128 stands for zero in the data rows.
Each row of this table is followed by its label. One hidden rule gives the labels. It looks at one to three of the table's principal directions, none of them among the few with the most spread.
array([118, 127,  98, 123, 128, 104, 122, 133, 115, 110, 129, 131, 110, 129, 137, 168, 136,  82, 165, 133, 110, 120, 144, 129, 127, 158, 129,  96, 130, 165, 131, 121]) D
array([166, 160, 190, 126, 127, 164, 139, 105, 121, 170, 130, 121, 194, 134, 130,  68, 113, 175,  87, 118, 148, 160, 158, 139, 134, 105, 128, 175, 132,  83, 101, 137]) D
array([164, 139, 126, 126, 122, 132, 130, 121, 119, 153, 140, 107, 147, 140, 140, 110, 123, 141, 129, 132, 140, 116, 130, 110, 106, 115, 110, 135, 144, 125, 127, 139]) F
array([121, 115,  88, 137, 142, 107, 129, 137, 140, 117, 134, 131, 110, 145, 106, 137, 113, 126, 142, 145, 131,  92, 103, 116, 119, 112, 121, 117, 141, 154, 158, 128]) C
array([153, 140, 139, 108, 106, 144, 115, 115, 102, 136, 134, 112, 143, 122, 158, 117, 150, 130, 122, 131, 113, 142, 145, 134, 125, 142, 115, 123, 122, 105, 105, 135]) E
array([112, 132, 147, 109, 151, 106, 124, 123, 148, 110, 123, 108,  88, 123, 120, 171, 114,  85, 151, 130,  80, 136, 165, 102, 142, 171, 127,  93, 119, 158, 161, 146]) D
array([124, 136, 122, 118, 134, 133, 111, 111, 103, 144, 120, 156, 152, 125, 129, 144, 129, 133, 133, 107, 159, 140, 146, 143, 143, 135, 140, 131, 157, 112, 101, 120]) B
array([153, 125, 108, 118,  93, 117, 119, 144, 112, 135, 136, 104, 119, 124, 171, 147, 165, 101, 167, 124, 107, 123, 133, 101,  96, 152, 108,  96, 127, 137, 117, 131]) C
array([114, 124,  92, 138, 149, 104, 134, 129, 101, 114, 135, 135, 100, 101, 141, 177, 129, 101, 137, 119, 135, 117, 114, 147, 129, 155, 126, 107, 146, 158, 130, 117]) D
array([141, 129, 153, 119, 138, 148, 117, 118, 124, 146, 133, 138, 161, 126, 119, 118, 134, 165, 109, 126, 127, 139, 124, 124, 128, 106, 124, 154, 126, 100, 118, 135]) D
array([179, 124, 117, 118, 106, 122, 124, 135, 128, 136, 143,  87, 129, 153, 138, 116, 132, 132, 160, 135, 122,  97, 135,  99,  98, 137, 102,  99, 145, 131, 140, 155]) D
array([192, 145, 149, 154,  91, 144, 172, 131, 110, 155, 129,  86, 180, 141, 152,  34, 110, 157, 104,  96, 209, 122, 142, 161, 118, 125, 135, 167, 154, 100,  87, 136]) D
array([ 96, 126, 119, 122, 156, 137, 121, 110, 131, 159, 105, 153, 141, 116,  94,  91,  91, 183,  54, 111, 170, 136,  93, 142, 163,  85, 126, 175, 163,  69, 129, 119]) D
array([114, 125, 142, 123, 105, 131, 121, 144, 134, 105, 134, 129,  92, 106, 158, 167, 173, 107, 156, 137,  84, 148, 130, 118, 108, 157, 130, 104,  87, 145, 120, 119]) D
array([ 77, 132, 137, 124, 169, 130, 112, 109, 130, 118, 121, 177, 126, 112, 104, 173, 123, 119, 115, 134, 113, 152, 129, 137, 157, 118, 149, 143, 113, 139, 132, 112]) D
array([159, 131, 134, 101, 110, 127, 117, 132, 130, 119, 141,  92, 120, 136, 136, 113, 140, 138, 139, 147,  96, 118, 137, 108, 109, 144, 105, 116, 120, 125, 134, 151]) A
array([149, 128, 110, 127, 141, 149, 117, 111, 100, 162, 144, 146, 161, 136, 126, 125, 119, 164, 100, 139, 149, 114,  98, 139, 117,  86, 109, 151, 152, 105, 117, 127]) D
array([136, 135, 121, 127, 114, 143, 132, 130, 133, 160, 119, 132, 157, 139, 110,  61, 100, 172,  77, 125, 161, 127, 101, 143, 133,  86, 117, 168, 146,  81, 109, 130]) B
array([111, 108,  90, 169, 137,  72, 155, 152, 161,  48, 134,  96,  63, 134, 105, 147, 108,  39, 170, 143,  92,  89, 121, 128, 146, 166, 133,  52,  98, 209, 185, 152]) F
array([176, 125, 129,  90,  96, 162,  97, 116, 104, 187, 136, 100, 152, 125, 165,  98, 156, 189,  94, 127, 128, 127, 100,  91,  94,  94,  82, 151, 147,  54, 108, 144]) E
array([163, 146, 151, 150, 145, 152, 157,  98, 108, 162, 125, 119, 195, 136, 112,  42,  80, 180,  57, 104, 211, 127, 126, 171, 155,  88, 136, 191, 165,  82, 106, 137]) E
array([181, 147, 143, 115,  88, 124, 135, 141, 122, 169, 126,  89, 163, 141, 160,  91, 138, 136, 157, 100, 147, 135, 167,  96,  97, 147, 115, 131, 154, 111, 101, 139]) B
array([150, 148, 169, 111, 112, 172, 117, 112,  91, 168, 137, 145, 176, 110, 169, 125, 167, 169, 109, 121, 139, 168, 140, 139, 108, 117, 130, 174, 120,  89,  74, 109]) D
array([188, 138, 131,  91,  62, 151, 107, 140,  95, 156, 142, 109, 161, 148, 187, 121, 190, 151, 181, 134, 128, 129, 160, 108,  68, 148, 114, 129, 134, 112,  78, 121]) C
array([ 98, 114, 153, 126, 173, 135, 103, 114, 161, 110, 131, 165, 124, 133,  76, 172, 120, 135, 134, 140, 101, 132, 122, 106, 150, 105, 144, 126, 106, 139, 158, 145]) D
array([106, 120, 134, 136, 112, 103, 128, 145, 157,  85, 119, 108,  81, 116, 139, 150, 154,  75, 170, 125,  81, 139, 147, 102, 135, 170, 135,  71,  92, 157, 154, 134]) D
array([130, 111, 150, 103, 107, 140, 123, 148, 148, 154, 116, 106, 107, 118, 147, 120, 152, 174, 125, 111, 134, 133, 116,  86,  98, 128, 121, 154, 135,  92, 129, 124]) C
array([132, 135, 142, 111, 138, 126,  99, 115, 133, 118, 143, 138, 122, 140, 127, 194, 143,  91, 181, 146,  75, 135, 164,  96, 122, 149, 126,  84, 110, 163, 141, 146]) B
array([111, 121, 141, 164, 162, 119, 159, 130, 169, 104, 126, 133, 124, 149,  75, 109,  76, 122, 116, 133, 156, 107, 120, 138, 149, 104, 156, 149, 119, 162, 161, 138]) F
array([171, 147, 146,  95,  83, 148, 118, 140,  94, 147, 150, 108, 138, 111, 194, 130, 194, 161, 153, 139, 103, 148, 145, 116,  68, 156, 105, 135, 119, 113,  87, 111]) E
array([157, 138, 120, 131,  86, 120, 136, 142, 123, 132, 130,  88, 126, 117, 157,  84, 138, 119, 122, 116, 125, 131, 123, 123, 116, 143, 105, 112, 125, 110, 111, 143]) F
array([145, 117, 143, 165, 145, 127, 154, 129, 150, 117, 133, 107, 135, 131,  96,  84,  93, 140,  97, 117, 149, 112, 102, 138, 147, 106, 127, 130, 126, 121, 150, 159]) D
array([ 71, 119, 154, 131, 183, 131, 108, 104, 141, 104, 118, 181, 141, 115,  83, 174, 124, 106, 111, 131,  98, 156, 131, 130, 180, 106, 160, 146,  90, 141, 143, 126]) C
array([ 75, 120, 149, 118, 156, 128, 117, 112, 155, 138,  96, 134, 107,  99, 104, 118, 106, 139,  66, 107, 118, 158, 111, 109, 175, 108, 130, 151, 122,  84, 152, 132]) D
array([ 97, 115,  82, 136, 172, 100, 121, 116, 123, 113, 116, 158, 142, 143,  80, 140,  93, 103, 121, 131, 137, 104, 119, 143, 171, 108, 137, 124, 148, 147, 152, 127]) C
array([112, 118, 120, 130, 147, 139, 123, 123, 135, 151, 128, 138, 119, 109, 116, 117, 117, 173,  74, 129, 136, 126,  72, 119, 127,  83, 110, 158, 135,  93, 140, 126]) D
array([ 95, 133, 118, 141, 149, 126, 129, 111, 101, 127, 121, 161, 136, 102, 138, 154, 132, 109, 109, 116, 145, 148, 124, 156, 151, 125, 146, 144, 127, 134, 111, 102]) D
array([105, 120, 118, 121, 146, 137, 111, 119, 112, 148, 123, 159, 141, 113, 129, 151, 140, 142, 106, 125, 128, 139, 105, 126, 134, 101, 126, 153, 131, 109, 120, 111]) C
array([113, 142, 136, 118, 141, 126, 133, 113, 124, 152, 109, 129, 141, 126, 131, 118, 111, 129, 109, 114, 150, 142, 150, 123, 142, 124, 139, 161, 145, 120, 126, 113]) D
array([171, 142, 142, 118,  83, 159, 128, 142, 135, 152, 145, 115, 138, 147, 144,  86, 140, 185, 130, 146, 135, 124, 120, 126,  81, 115, 107, 135, 132,  98, 106, 131]) B
array([ 99, 139, 142, 114, 133, 115, 130, 132, 129,  86, 115, 149, 108, 130, 121, 164, 132,  98, 174, 126, 122, 145, 189, 161, 147, 193, 167, 107, 126, 164, 117, 108]) D
array([122, 130, 104, 143, 152, 123, 135, 109, 113, 136, 122, 145, 146, 136, 107, 119,  90, 128, 107, 114, 185, 112, 122, 157, 153, 112, 142, 145, 164, 129, 124, 125]) F
array([165, 125,  88, 134,  99, 123, 132, 142, 111, 131, 144, 110, 137, 148, 143, 103, 137, 134, 143, 145, 132,  96, 110, 132,  99, 119, 102, 109, 142, 131, 125, 129]) D
array([129, 133, 136, 146, 132, 120, 148, 130, 158, 118, 118, 118, 132, 153,  92,  87,  83, 120, 121, 125, 147, 118, 141, 138, 151, 124, 140, 125, 133, 135, 144, 145]) D
array([ 89, 137, 140, 127, 145, 130, 128, 118, 134, 124, 113, 154, 123, 116, 118, 138, 118, 125, 112, 122, 137, 151, 138, 143, 151, 130, 151, 147, 124, 128, 124, 109]) D
array([156, 121, 130, 172, 117, 106, 169, 138, 155,  95, 119,  83, 145, 160,  99,  47,  89, 102, 130, 114, 159, 100, 143, 144, 159, 131, 142, 109, 127, 142, 152, 157]) C
array([132, 132, 140, 125, 138, 138, 125, 111, 131, 159, 110, 125, 170, 132, 105,  67, 100, 162,  74, 110, 151, 138, 123, 127, 160,  91, 121, 162, 147,  74, 127, 140]) D
array([100, 107,  88, 145, 157, 112, 111, 125, 158,  92, 139, 147,  93, 143,  76, 151, 102, 111, 125, 163,  96,  94,  82, 121, 147,  97, 116,  88, 113, 153, 178, 150]) F
array([172, 119, 143, 142, 111, 115, 143, 135, 141, 113, 136,  68, 125, 138, 135,  98, 126, 101, 144, 122, 106, 112, 141, 105, 128, 146, 111,  88, 116, 135, 153, 169]) G
array([203, 137, 109, 122,  81, 129, 147, 142,  93, 152, 151,  71, 135, 145, 184, 106, 138, 122, 154, 133, 143,  98, 140, 129,  74, 153,  97, 115, 152, 137, 105, 137]) G
array([149, 120, 132, 149, 157, 118, 133, 108, 142, 106, 135, 113, 145, 164,  87, 121,  91,  98, 141, 138, 124,  98, 147, 126, 158, 118, 134,  98, 128, 155, 169, 165]) G
array([159, 137,  71, 144, 102, 123, 144, 138,  87, 138, 147, 123, 144, 131, 154,  98, 126, 130, 116, 140, 157, 101,  94, 168, 102, 116, 104, 131, 149, 132,  99, 115]) F
array([140, 129, 120, 139, 124, 113, 134, 134, 138, 138, 123, 108, 140, 125, 122,  90, 119, 134, 117, 112, 136, 125, 117, 108, 133, 116, 113, 124, 139, 112, 137, 143]) D
array([161, 130, 153, 119, 108, 138, 141, 139, 133, 169, 121,  95, 145, 121, 141,  81, 123, 175, 107,  93, 170, 133, 125, 108, 108, 124, 120, 167, 154,  85, 108, 139]) D
array([131, 133, 126, 108, 141, 142,  97, 103, 109, 136, 139, 150, 144, 140, 132, 168, 145, 126, 145, 153,  99, 130, 143, 116, 125, 118, 122, 117, 125, 133, 132, 126]) D
array([120, 130, 112,  88, 130, 119,  97, 123, 109, 121, 137, 133, 105, 123, 149, 193, 158, 102, 164, 151,  75, 130, 147, 107, 111, 158, 115, 104, 121, 153, 130, 122]) E
array([141, 118,  93, 132, 131, 120, 114, 133, 125, 124, 155, 124, 103, 132, 130, 166, 135, 112, 143, 160,  81, 102,  92, 108, 103, 115,  90,  82, 120, 148, 154, 144]) D
array([213, 130, 128, 162, 101, 128, 175, 145, 137, 162, 145,  62, 162, 166, 140,  43, 102, 167, 136, 115, 201,  78, 119, 107,  80, 102, 112, 149, 168, 128, 136, 151]) C
array([ 53, 118, 132, 172, 199, 106, 150, 117, 175,  69, 115, 170,  96, 124,  49, 144,  70, 105, 103, 132, 144, 123, 112, 160, 191, 113, 176, 134, 110, 173, 178, 126]) F
array([158, 127, 135, 139, 117, 121, 148, 133, 129, 138, 126,  97, 134, 136, 137, 106, 114, 125, 140, 101, 166, 116, 143, 123, 122, 144, 132, 124, 152, 129, 126, 143]) D
array([141, 135, 136, 126,  99, 106, 148, 162, 148, 107, 137,  92,  97, 133, 154, 138, 149,  92, 181, 142,  87, 125, 153, 100,  88, 167, 124, 105, 100, 177, 137, 126]) D
array([ 52, 122, 141, 116, 172, 138, 108, 108, 143, 107, 108, 185, 114, 113,  92, 162, 126, 137,  97, 144, 110, 154, 121, 142, 169, 107, 159, 160, 102, 125, 142, 100]) E
array([203, 153, 146, 120,  82, 124, 137, 125, 114, 142, 134,  68, 166, 159, 164,  81, 136, 103, 171, 119, 126, 125, 194, 109, 111, 163, 113,  95, 140, 129, 115, 155]) D
array([ 87, 115, 162, 141, 155, 128, 127, 123, 158,  86, 125, 143,  93, 116, 109, 174, 133,  96, 139, 134,  93, 144, 136, 124, 153, 141, 156, 110,  83, 159, 157, 132]) D
array([109, 119, 107, 130, 115, 107, 126, 143, 156, 121, 114, 107,  93, 126, 119, 110, 116, 100, 114, 135,  80, 126, 108, 106, 143, 126, 100,  88, 116, 117, 161, 141]) A
array([109, 123, 105, 148, 124, 119, 162, 143, 128, 133, 108, 127, 122, 124, 124,  85,  99, 137,  92, 109, 184, 118, 106, 164, 139, 119, 142, 165, 150, 120, 118, 104]) D
array([112, 121, 105, 150, 168, 133, 118, 104, 109, 107, 141, 173, 155, 134,  93, 148, 112, 115, 107, 149, 129, 116, 103, 167, 161,  92, 137, 131, 117, 144, 132, 130]) C
array([111, 106,  86, 152, 143, 120, 134, 136, 126, 110, 136, 144, 122, 126, 109, 125, 121, 126, 102, 149, 121, 102,  70, 146, 134,  90, 118, 131, 116, 138, 145, 122]) C
array([117, 129, 109, 141, 118, 111, 159, 147, 114, 103, 124, 127, 102, 123, 143, 140, 120,  95, 147, 119, 156, 119, 141, 174, 126, 171, 151, 123, 136, 165, 110, 105]) D
array([123, 116, 155, 166, 167, 120, 152, 124, 162,  94, 133, 132, 135, 154,  83, 135, 101, 107, 150, 136, 133, 109, 142, 126, 147, 115, 160, 126, 107, 178, 170, 142]) C
array([113, 117,  98, 151, 122, 112, 139, 147, 155,  98, 131, 128,  97, 140, 103, 114, 110, 113, 128, 151, 110, 105,  97, 138, 132, 117, 120,  98, 113, 147, 155, 132]) D
array([143, 112, 110, 149, 125, 128, 160, 150, 132, 134, 133, 114, 115, 129, 121,  95, 103, 165, 105, 117, 183,  95,  86, 153, 110, 117, 124, 150, 157, 120, 126, 127]) D
array([ 89, 121, 143, 112, 135, 129, 108, 120, 131, 120, 103, 148, 123, 107, 124, 145, 145, 124, 122, 106, 122, 158, 142, 124, 160, 142, 148, 132, 120, 106, 121, 119]) C
Which label does each new row get?
array([103, 151, 103, 129, 110, 135, 137, 128, 103, 164, 104, 164, 152, 111, 141,  84, 117, 168,  85,  98, 206, 152, 116, 174, 136, 116, 143, 180, 171,  83,  73,  82]) B
array([158, 130,  96, 105, 132, 121,  99, 120, 129, 139, 145, 116, 145, 159, 104, 110, 118, 150, 128, 166,  89,  97, 112,  97, 116,  97,  82, 107, 142, 117, 156, 155]) E
array([160, 133, 139, 154, 142, 107, 173, 135, 142, 118, 133,  89, 140, 153, 110,  92,  84, 115, 140, 120, 164,  98, 151, 133, 126, 138, 141, 140, 144, 168, 147, 145]) E
array([ 72, 144, 118, 110, 186, 123,  94,  81,  89, 106, 127, 197, 133, 114, 118, 229, 132,  77, 146, 141, 109, 153, 168, 157, 170, 148, 163, 123, 123, 173, 121, 102]) F
array([ 92, 122, 101, 108, 160,  98, 106, 128, 138,  93, 124, 152,  99, 134,  92, 179, 121, 108, 162, 143, 100, 116, 141, 122, 145, 153, 135,  98, 136, 163, 155, 127]) E
array([174, 127,  97, 120,  98, 118, 129, 151, 126, 131, 157, 100, 110, 164, 152, 152, 142, 111, 192, 163, 100,  86, 132,  99,  65, 140,  99,  88, 134, 172, 142, 134]) D
array([105, 136, 156, 124, 134, 134, 130, 123, 131, 122, 120, 137, 117, 102, 133, 139, 130, 126, 113, 112, 136, 157, 137, 138, 141, 144, 148, 148, 115, 124, 112, 122]) F
array([134, 131, 125, 112, 130, 160, 109, 127, 134, 168, 139, 159, 157, 133, 107,  93, 128, 226,  84, 146, 154, 123,  75, 119,  99,  60, 111, 190, 143,  77, 112, 119]) F
array([103, 130, 138, 101, 128, 133, 103, 138, 148, 143, 128, 151, 101, 117, 131, 175, 151, 147, 148, 136,  97, 146, 123,  88, 100, 129, 122, 131, 120, 127, 130, 116]) B
array([109, 109,  88, 120, 153, 107, 103, 129, 126, 107, 138, 148, 108, 136, 112, 190, 140, 102, 164, 153,  88, 104, 115, 107, 124, 126, 118,  93, 125, 164, 159, 128]) C
array([234, 145, 143, 108,  56, 151, 135, 138, 106, 189, 147,  52, 162, 153, 194,  66, 151, 164, 146, 121, 143, 114, 148,  92,  60, 135,  81, 123, 157,  88,  99, 153]) D
array([139, 144, 106, 109, 110, 104, 112, 119, 116, 123, 123, 108, 124, 141, 145, 140, 131,  77, 168, 127, 108, 127, 173, 111, 134, 167, 119,  80, 140, 146, 130, 139]) F
array([179, 138, 158, 120, 103, 153, 118, 116, 136, 162, 134, 102, 159, 150, 134,  89, 126, 162, 132, 115, 153, 128, 144,  98, 113, 114, 118, 130, 144,  92, 117, 160]) F
array([117, 133, 154, 111, 157, 145, 108, 107, 139, 132, 129, 147, 146, 129,  93, 123, 113, 157,  94, 143, 106, 142, 124, 125, 150, 101, 126, 152, 116, 106, 136, 142]) E
array([ 97, 130, 156, 117, 144, 114, 116, 125, 158,  85, 125, 132,  95, 122, 110, 171, 133,  86, 158, 139,  74, 146, 161, 110, 148, 163, 146,  99,  88, 165, 151, 141]) F
array([185, 136,  92, 107, 102, 144, 110, 125,  99, 160, 150, 124, 161, 163, 142, 103, 141, 187, 149, 150, 158,  92, 121, 124,  80, 108,  99, 129, 175, 107, 111, 127]) D
array([181, 110, 130, 133,  73, 117, 144, 170, 141, 131, 140,  55, 106, 121, 178,  96, 177, 137, 162, 119, 105, 110, 110,  73,  70, 144,  93, 101, 115, 123, 139, 144]) C
array([117, 122, 107, 119, 143, 102, 131, 135, 115, 104, 135, 128,  92, 127, 141, 201, 134,  79, 181, 133, 118, 110, 152, 126, 114, 174, 141, 106, 133, 191, 136, 118]) E
array([124, 147, 104, 100, 112, 133,  93, 103,  84, 136, 119, 153, 158, 127, 148, 135, 150, 114, 133, 127, 128, 149, 158, 148, 148, 142, 129, 118, 142, 107,  91, 115]) F
array([ 97, 131, 115, 128, 143, 110, 118, 112, 113,  53, 130, 152, 107, 142, 115, 190, 129,  34, 177, 159,  82, 128, 181, 176, 170, 184, 161,  70,  92, 199, 134, 126]) E
array([179, 149, 101, 108,  96, 134, 118, 123,  93, 177, 148, 102, 146, 138, 179, 124, 145, 135, 141, 141, 129, 115, 128,  99,  75, 118,  89, 130, 152, 123, 109, 127]) F
array([123, 134, 117, 138, 137, 117, 127, 116, 140, 105, 130, 128, 122, 148, 106, 124, 107, 101, 137, 147, 116, 115, 139, 132, 147, 126, 131, 101, 122, 151, 153, 139]) F
array([ 17, 103, 122, 137, 203, 120, 102, 114, 160,  85, 100, 226, 118, 118,  44, 184, 109, 121, 106, 136, 111, 147, 105, 150, 200,  93, 176, 147, 102, 142, 158, 101]) C
array([140, 146, 145, 102, 115, 114, 113, 121, 131, 112, 124, 106, 127, 140, 136, 140, 137,  86, 173, 130,  91, 141, 192, 107, 136, 176, 132,  92, 118, 148, 130, 146]) F
